(in the rows, 128 means zero)
A single turn carries every row of the set below to another of its rows. Some are shown first; where does it send the rows asked next?
rusub: [131 146 167 120 148 144 138 101 114 150 110 111 150  93 140 120 156]
Sabas: [145 106 116 119 138  75 125 140 100 126 139 119 103  92 128 150 121]
kek: [149 175 131 103 157 101 137 115 100 142 136 160 117 123 140 135 171]
gaz: [183 127 142 153 118 113 130 153 106 126 154 146 151 145 131 148 122]
ruma: [121 130 106 151 124 117 110 186 145 103 109 172 125 105 150 137 160]
Zuzi: [107 117 132 142  75 106 135 119 130 126 144  95 124 148 139 133 159]
Rodi: [143 130 127 188 131 129 137 111 155 153 111 112 143 119 147 128 162]
Sadar: [124 123 157 151 134 149  83 143 149 129 140 177 107 136 141 130 162]
Dunu: [149 114 112 163 128 122 131 138 114  91 162 107 101 138 142 144 119]
Lifi: [135 128 127 161 105 125 121 182 151  90  97 164 124 105 152 154 135]
savi: [145 135 176 119 138 102 172 109 129 105 104 149 120 129 111 167 142]
rav: [105 116 140 120 153 145 102 148 133 136 140 165  90 103 158 116 159]
sodev: [102 119 126 125  79 122 153 125 108 155 138 114 139 138 165 127 142]
zalu: [135 115 183 131 137 144  93 136 143 127 143 171 109 120 114 131 147]
Ludu: [141 123 147 153 125 111 120 173 139 129 104 173 130  86 153 133 187]
musof: [158 177 165 143 116 118 114 121 139 109  97 121 153 135 132 152 162]
levad: [113 173 109  93 144 119 135 136 112 116  92 119 129 100 159 140 129]
vulu: [110 131  83 166 140 128 137 119 143 151 104 119 131 112 161 127 131]
nisu: [109 117 142 108 156 148 105 151 131 120 149 165  97 110 131 119 128]
dezep: [105 131 115 101  81  80 127 132 108 136 135 130 132 142 125 141 147]
Nese: [132 142 140 108  89  95 150 145 108 133 156 121 148 146 129 126 171]
gafo: [131 118 157 123 156 124 183 126 155 130 108 106 119 117 140 135 113]
poze: [104 153 111 138 132 142  97 111 140 103 105 115 140 142 116 142 118]
lasus: [126 146 133 106 147 119 178 129 123  90 113 155 119 141 122 159 110]
mikem: [132 119 153 143 130 125 154 122 165 125  96 125 130 151 124 157  95]
nofe: [159  99 156 148 117 113 134 113  90 157 131 140 119 107 163 159 117]
tig: [141 120 152 146 122 116 144 172 137 113  99 152 119  69 167 141 160]
Nudat: [143 178 113 123 138  95 107 117 121 117 131 163 113 151 118 152 158]

Dunu -> gaz
mikem -> savi
levad -> poze
Now find these:
dezep -> Zuzi
rav -> ruma
vulu -> Nudat
nisu -> Lifi

A single turn carries every row of the set below to another of its rows. Some are shown first; where does it send the rows asked next?
Nuzo: [163 166 135 107 116 161  95 134 186 112 140 133 158 156 163 113 121 115
 133 117 112 117 144 122 119 140 134  96 164 112 129  93 121 127 142 139
 177 145 126 151 136 145  78 157 156 195 127 117 156 100  83 101 143 141
  91 135 116 125  95]
taz: [154 105 157 142 114  97 158 144 179 108 158 143 110 134 204 123 131  63
 168 101 117 129 168 134 138 137 133 124 152 118 122  93 149 144 124 124
 149 137 157 127 116 132 125 217 122  98 133 100 159 190 107 141 124 118
 135 127 159 111 133]
dil: [154 128 143 118 132 154 157 180 167 115 138 120 100 126 152 126 120 155
 116 161 107 122 138 136 129  95 129 110 127 121 132  99 139 146 122  88
 179 108 133 148 104 163 163  80 139  95 115 154 143 128  95  76 141 124
 120 183 133 145 123]
rikab: [138 133 130 116 137 148 157 164 184 136 145 132  91 125 141 136 101 132
 110 145  91 145 145 133 143  96 132 116 125 115 135  97 131 144 133 107
 180 112 121 165 108 181 149  87 149  93 129 173 115 133  99  89 137 142
 120 172 131 142 111]
giker: [152 187 151 115 125 164 113 125 182 109 126 129 158 150 162 123 110 139
 132 115 130 125 143 139 119 127 124 116 147 114 133  85 129 137 125 126
 164 139 119 134 148 155  77 169 147 203 128 118 172 106  96 105 132 157
 115 137 123 129 109]
Lib: [146 165 135 113 133 197 145 174 176 121 156 106 102 140 145 129 145  61
 145 173 128 117 146 135 140 173 171 150 148 115 115  96 149 123 125 143
 163 130 129 134 162 118 147 118  81 119 140 122 159 174  98  93 196 143
 139 174 117 141 112]
buvu: [149 142 116 123 120 191 138 170 163 127 165 112  94 140 142 116 159  54
 136 161 115 107 137 129 140 153 179 132 144 130 118  89 134 141 127 148
 169 128 137 139 166 111 138  95  95 120 152 136 157 170  82 105 193 122
 156 170 120 148  98]
kifu: [142 160 121 178 138 120 155 158 177 102 121 184 127 117 151 139 139  60
 160 138 120 117 157 124 129 113  54 117 139 118 113  89 131 140 120 145
 160 140 138 136 100 155 115 104  77 110 134 125 186 108  99 184 168 108
 148 109 155 129 106]
res: [138  97 163 161 106 100 150 158 167 107 152 129 104 135 191 131 151  81
 158  85 119 118 161 146 126 113 123 132 142 136 115  78 156 160 110 110
 156 118 164 111 115 144 125 197 115 114 135 103 161 191 106 142 120 123
 151 146 165 118 129]
mevo: [149 163 116 170 141 118 162 156 175  97 122 185 140 120 156 143 139  67
 156 141 122 119 154 121 131 120  52 117 136 112 112  91 135 138 114 151
 157 146 131 135 103 152 114 111  75 105 129 127 191 110  97 179 166 105
 144 105 152 135 105]
ratam: [152  95 144 144 116  93 164 148 159 106 153 129 118 136 203 131 150  87
 147  94 127 120 151 141 138 116 127 133 122 130 114  81 161 156 100 122
 154 131 150 106 115 130 116 207 113 102 131 117 186 192  98 139 126 120
 150 135 151 136 116]
ranu: [138 165 130 178 142 122 155 158 177  97 122 181 133 115 152 144 134  67
 162 141 123 122 161 127 128 122  49 119 146 113 109  92 137 140 119 143
 154 140 139 134 105 158 121 108  71 109 129 119 184 110 101 179 165 112
 144 110 156 125 115]
tus: [149 175 141 113 126 164 107 132 181 110 132 116 159 156 160 128 123 137
 119 105 126 119 138 137 118 118 127 118 147 121 128  79 136 137 121 132
 178 135 121 125 143 161  74 155 142 203 131 122 171 106  90 109 138 161
 110 146 120 135  95]
febu: [124 161 139 135 124 190 142 156 179 136 154 124  67 129 136 121 137  53
 137 150 129 121 149 145 140 155 172 154 132 120 141  75 137 124 139 132
 167 120 112 145 171 137 132 113 111 144 156 139 143 171 103 124 196 153
 173 170 138 157 117]
raz: [158 152 135  99 145 145 186 143 176 127 140 143 118 114 160 128  76 154
 119 172 114 152 146 137 155 110 129 114 110 102 140 108 133 151 116 109
 146 130 121 158 125 148 148 123 136  81 120 161 157 136 109  75 127 129
 136 151 126 133 123]
vur: [150  93 139 135 119  90 162 143 178 118 146 134 105 135 213 123 150  68
 146  86 126 122 155 134 140 132 133 135 123 119 121  84 162 131 119 125
 164 134 127 122 105 141 104 211 129 103 132 122 165 192 104 150 139 129
 132 134 159 151 114]
ziti: [141 158 117 173 142 116 158 167 176 100 122 179 137 121 153 147 146  66
 154 136 123 118 156 123 130 118  50 122 137 115 106  91 139 132 114 147
 167 141 129 130  99 155 115 105  69 105 132 126 185 115  98 181 173 113
 135 111 148 138 100]
nup: [170 171 140 111 118 166 102 137 173 102 142 128 171 156 158 117 123 129
 135 124 114 116 141 130 119 125 133  94 162 120 121  92 122 145 124 135
 164 146 146 134 144 135  88 153 140 189 125 108 171  98  80  91 131 135
 106 136 111 112 100]
nof: [139 165 123 112 130 184 163 143 169 135 147 123  89 126 153 118 137  61
 132 161 137 117 136 139 151 160 175 151 114 118 137  83 143 128 125 143
 159 135 101 138 175 117 114 129 100 129 150 148 175 172  99 119 195 143
 175 156 129 175 106]
kiv: [134  95 154 153 110  99 144 154 184 113 149 134  89 136 199 124 147  59
 155  79 118 126 167 143 131 128 128 133 143 128 123  77 155 137 128 114
 170 122 142 127 107 157 118 201 133 116 138 112 143 190 109 154 134 135
 135 144 168 131 129]
Fegi: [171 168 127 101 119 162 106 129 178 105 137 129 172 159 170 112 121 124
 131 122 120 115 139 123 124 136 136  95 154 113 128  95 122 135 128 142
 167 151 125 141 143 132  76 160 145 187 123 117 172  98  83  94 138 134
 100 132 110 126  96]
Gog: [127 168 147 144 119 197 143 156 168 123 159 113  81 127 128 132 139  72
 145 158 130 120 144 149 131 138 163 151 137 132 129  75 140 148 122 125
 155 115 143 128 178 127 147 110  88 143 152 129 160 172 102 113 176 144
 186 174 134 139 125]
Lorol: [153 126 139 116 123 144 154 162 174 132 135 144  80 117 156 102 106 132
 125 163 101 130 144 131 136 103 139  97 124 113 153  98 121 138 142  89
 178 115 120 174 108 159 150  91 163  96 124 164 130 114  92  96 143 118
 130 168 144 150 130]
Tov: [153 134 121  98 141 140 173 139 176 139 139 149  93 118 153 120  86 132
 112 155  96 148 140 129 157 105 141 105 111 104 150 101 123 140 134 108
 166 130 105 173 119 156 134 110 156  85 131 178 136 130  97  93 133 126
 136 149 129 152 110]
Zason: [142 165 132 121 127 192 163 149 157 124 153 116 102 126 143 126 139  81
 135 168 134 115 135 145 144 145 163 155 114 128 124  83 143 153 107 139
 147 128 127 121 183 108 133 125  81 129 147 139 189 174  99 108 182 136
 190 158 125 153 112]
Siv: [143 150 146 114 144 153 170 162 180 122 142 126 109 120 144 147  89 155
 116 161 105 152 147 142 140 103 124 126 128 114 125 106 141 152 117 100
 162 118 134 148 115 174 162 102 126  89 118 151 136 139 107  70 126 146
 122 170 123 122 121]
lorep: [142 158 117 167 145 117 157 161 183 104 120 183 131 121 160 142 140  57
 154 136 122 118 154 120 134 126  55 124 139 110 109  91 139 125 121 148
 167 143 125 141  98 160 109 110  79 106 131 128 179 112  97 184 175 117
 133 111 151 142  98]
Mab: [149  81 128 143 118  95 147 161 172 112 159 123 119 146 198 132 164  66
 145  83 105 116 154 127 136 121 134 125 142 132 107  86 157 147 115 135
 172 128 156 114 102 138 119 185 118  93 135 120 154 195  91 135 135 117
 121 144 145 128 101]
votu: [166 144 146  96 135 141 179 152 178 128 129 149  93 115 173 103  90 145
 127 180 121 133 143 134 144 125 137 106 116  98 152 109 134 125 132  91
 158 132 105 174 110 148 147 122 157  88 113 153 154 121 101  86 140 125
 128 157 144 154 135]
bita: [139 167 124 169 150 121 157 163 187  98 118 183 133 119 160 146 136  63
 157 139 127 123 160 124 132 129  51 129 141 107 109  92 143 128 121 143
 163 145 126 135 100 161 116 115  74 108 127 120 181 113 105 181 173 120
 132 113 152 134 106]
Leg: [160 171 141 119 115 165  91 137 184 102 145 129 158 158 154 116 121 120
 136 119 108 116 145 129 114 130 131  97 172 119 126  88 120 140 134 134
 175 138 143 144 141 150  88 145 148 199 127 107 153 100  82  96 134 136
  99 142 116 111 104]
Torat: [153 168 134 118 117 163 105 124 172 111 133 124 154 154 157 119 126 134
 122  99 118 114 133 134 118 107 131 108 141 125 132  76 121 144 125 134
 173 136 126 131 148 150  71 146 150 205 135 131 169 104  84 111 134 147
 123 140 121 136  95]
dozu: [140 168 128 176 139 120 157 158 184 100 121 191 127 116 156 141 129  59
 164 142 123 121 165 124 128 126  50 121 141 109 114  93 133 130 124 143
 157 142 133 144 103 159 117 115  83 114 133 121 180 111 102 184 167 116
 142 107 160 131 114]
gugo: [155  87 138 145 103  93 151 144 168 112 162 144 110 135 197 120 147  60
 159  93 104 121 158 132 140 119 142 111 140 131 123  86 139 155 122 129
 156 133 161 128 111 126 115 197 129  97 139 118 157 187  96 147 123 104
 145 125 155 120 117]
Rit: [153 177 146 117 115 162 109 115 175 114 134 137 152 145 159 111 110 131
 127 110 123 123 139 135 119 114 129 106 144 120 140  81 120 141 131 126
 165 137 122 137 153 147  69 162 156 205 134 124 171 102  88 111 132 149
 132 131 127 131 106]
sab: [163 145 148  98 146 149 178 170 173 114 134 123 115 121 169 127 104 161
 121 177 123 133 140 136 139 120 124 117 120 109 130 111 151 137 115  91
 163 122 117 144 107 155 162 112 129  85 105 145 168 128 102  68 141 133
 119 171 134 147 125]
zoda: [138 166 127 175 146 123 151 165 189  98 124 185 128 118 153 145 137  58
 160 134 123 122 163 125 126 128  50 122 149 107 111  92 136 124 124 143
 166 135 133 139  98 166 119 109  76 110 132 121 173 112 102 184 171 120
 130 114 157 132 107]
Fumi: [150 176 145 121 122 189 151 155 174 121 161 132  92 129 150 110 126  52
 158 188 129 122 151 137 144 177 174 137 146 112 131  97 133 128 131 137
 144 136 133 148 174 104 147 133  94 118 142 115 164 170 102 102 189 131
 162 153 129 131 128]
Merod: [148 103 146 136 125 100 151 169 184 104 154 123 119 142 204 142 149  65
 156  94 119 126 166 131 138 144 127 138 152 119 106  94 166 133 118 127
 164 133 151 116 102 146 127 208 112  96 125 103 154 199 107 130 135 131
 111 142 147 119 116]
Zutar: [153 153 125 127 112 186 144 149 160 130 165 134  86 130 143 101 137  47
 147 176 115 112 144 129 145 155 180 120 138 124 136  91 119 144 134 144
 154 134 138 151 174  97 136 111 111 123 153 133 159 163  89 110 184 109
 178 155 129 140 118]

ziti -> lorep
Gog -> Zutar
gugo -> ratam
Now find these:
Tov -> sab
giker -> Leg

A single turn carries every row of the set below to another of its rows. Some are shown first; where does it send the rows asked next?
bemu: [100 172 115 113 120 142 127 139 151 103 142 128 110]
sapo: [ 85 100  90 103 143 142 156 103  86 133 147 114 122]
Gokil: [146 118 153  86 166 134 151 156 106  92 146 107 102]
ril: [114 135 103 141 175 158 172 144 100 115  88 124 137]
megud: [114 103 102 163 149 112 154 135 117 129 136 141 151]
reda: [122 120 112 108 110 125 136 117  95 141 100 133 151]
bav: [116  82 125 132 171 158 129 147 149 127 147 136  96]
vasir: [153 140  94 113 146 172 106 166 116 107 144 105  97]
Mov: [122 134 128 129 131 147 151 130  80 121 138  84  66]
kez: [156 121 146 117 142 129 138 113 100 102 153 103  74]
latof: [141 125 146  93 164 125 143 160 118  90 159  98  97]
tek: [104 136 138 143 159  94 125 144 123 129 118  93 123]
Rul: [124 110 101 162 141 103 148 143 107 132 148 131 144]
Bitom: [ 92 122  92  98 127 129 166 125  80 132 122 100 135]
zose: [135 125  97 126 176 153 144 127 113 125  80 152 106]
Vor: [109 111  80 110 141 114 164  92  89 122 143 115 102]
Lebod: [154 133 130 135 145 145 158 119  92  98 125  91  70]
ves: [147 142 103 112 126 136 106 140 146  79 145 129  99]
Tevo: [129 106 121  95 121 132 146 120  90 138 100 134 149]
virun: [ 96  92 122 117 170 173 147 162 131 111 130 138  89]
gureg: [126 133 128 114 168 185 128 114 136 112 169 114 127]
Vegu: [126 146  84 131 161 159 144 150 105 106  84 145 123]
tezed: [134  85 118 115 163 178 118 122 135 107 148 136  92]
vev: [105 126 113 136 153  96 109 129 151 120 109  95 121]
Gifif: [123 149  97  90 105 138 122 128 146  99 141 129 111]
duv: [153 141  87 116 132 156 110 168 107 110 158 104 104]
Sos: [120 103 108 149 147 140 153 119 100  94  87  93 143]
Podo: [129 132 128  99 164 183 138 113 124 118 178 119 111]
bifiz: [122 113 104 152 152 150 145 118 116  89  94  94 153]
zeg: [ 92 136 116 144 151 112 133 154 127 150 123 104 147]

bav -> sapo
Mov -> vev
Tevo -> duv
Now find these:
reda -> vasir
tezed -> Bitom

A single turn carries every row of the set below to another of its rows. Some are shown first; where does it send the rows asked next?
Pum: [ 41 212 142 137  72  97 118 130  85 114 164 120 106]
Lom: [ 63 220 151 138  75  96  97 130  77 117 161 113 109]
mif: [103 174 122 141 100  53 131 138 104  98 166 158  95]
kose: [ 44 199 142 121 122  97 136 122 132 117 147 132  51]
zas: [ 38 209 152 114 118  96 128 118 132 113 162 134  69]
rom: [ 89 154 113 134  89  52 134 129 102 116 173 152  89]
dusoz: [ 52 203 143 142 122 105 136 119 118 151 167  97  35]
Vetof: [ 75 204 162 187 119 116 109 125 129 158 148  95 112]
vola: [ 60 212 155 140 129 109 131 121 129 155 185  95  51]
Midit: [ 76 174 116 154  92  59 123 145  71 110 172 153  94]
nusi: [ 88 167 143 140 152  88 128  99  98 164 178 113  56]
dok: [121 151 139 169 137  76 135 129 137 159 165 114  94]
kalu: [127 156 118 173 128  80 132 151 121 138 177 124  84]
relen: [ 38 212 137 155  77 104 114 129  82 125 158 130 111]
gege: [ 78 171 141 140 146  96 128  98  92 158 155 107  45]
Neza: [ 91 222 165 183 121 113 118 136 103 151 164  82 105]
Sidi: [ 68 165 142 113 141  78 125  97 102 121 158 152  74]
zifum: [ 87 161 100 143  82  71 126 133  98 120 176 155  89]
pemi: [ 58 231 142 147  76  92 120 146  89 105 170 121 100]
nuf: [135 164 144 175 146  76 127 129 117 143 160 118  99]
rodu: [108 159 129 178 152  81 137 140 128 157 176 108 103]
kat: [ 80 154 114 148 104  38 125 129 100 117 178 143  94]
pivi: [ 99 199 160 184 126 116 106 141 137 137 154  86 104]
rir: [ 71 208 150 166 125 129 113 137 121 140 167  77 118]
rupu: [ 92 176 124 141  84  40 123 141  93 121 176 150  85]
vege: [ 45 205 135 137  78  87 102 125  94  99 168 112 110]
luv: [ 48 217 157 166  91  93 100 134  89 108 149 114 113]
Sarat: [122 152 128 176 124  82 123 128 144 153 165 121  90]
lol: [125 168 138 168 140  69 137 153 135 155 168 130  96]
vaku: [ 96 210 165 165 131 126 112 140 117 149 151  95 121]
poto: [ 71 209 166 172 121 122 120 129 120 157 155  81 113]
kulu: [ 67 167 141 122 144  88 130 100 108 124 137 142  61]

kulu -> kose
Sidi -> zas
lol -> rupu
Now find these:
zifum -> relen
rom -> Pum
rir -> rodu
nuf -> mif
kalu -> Midit

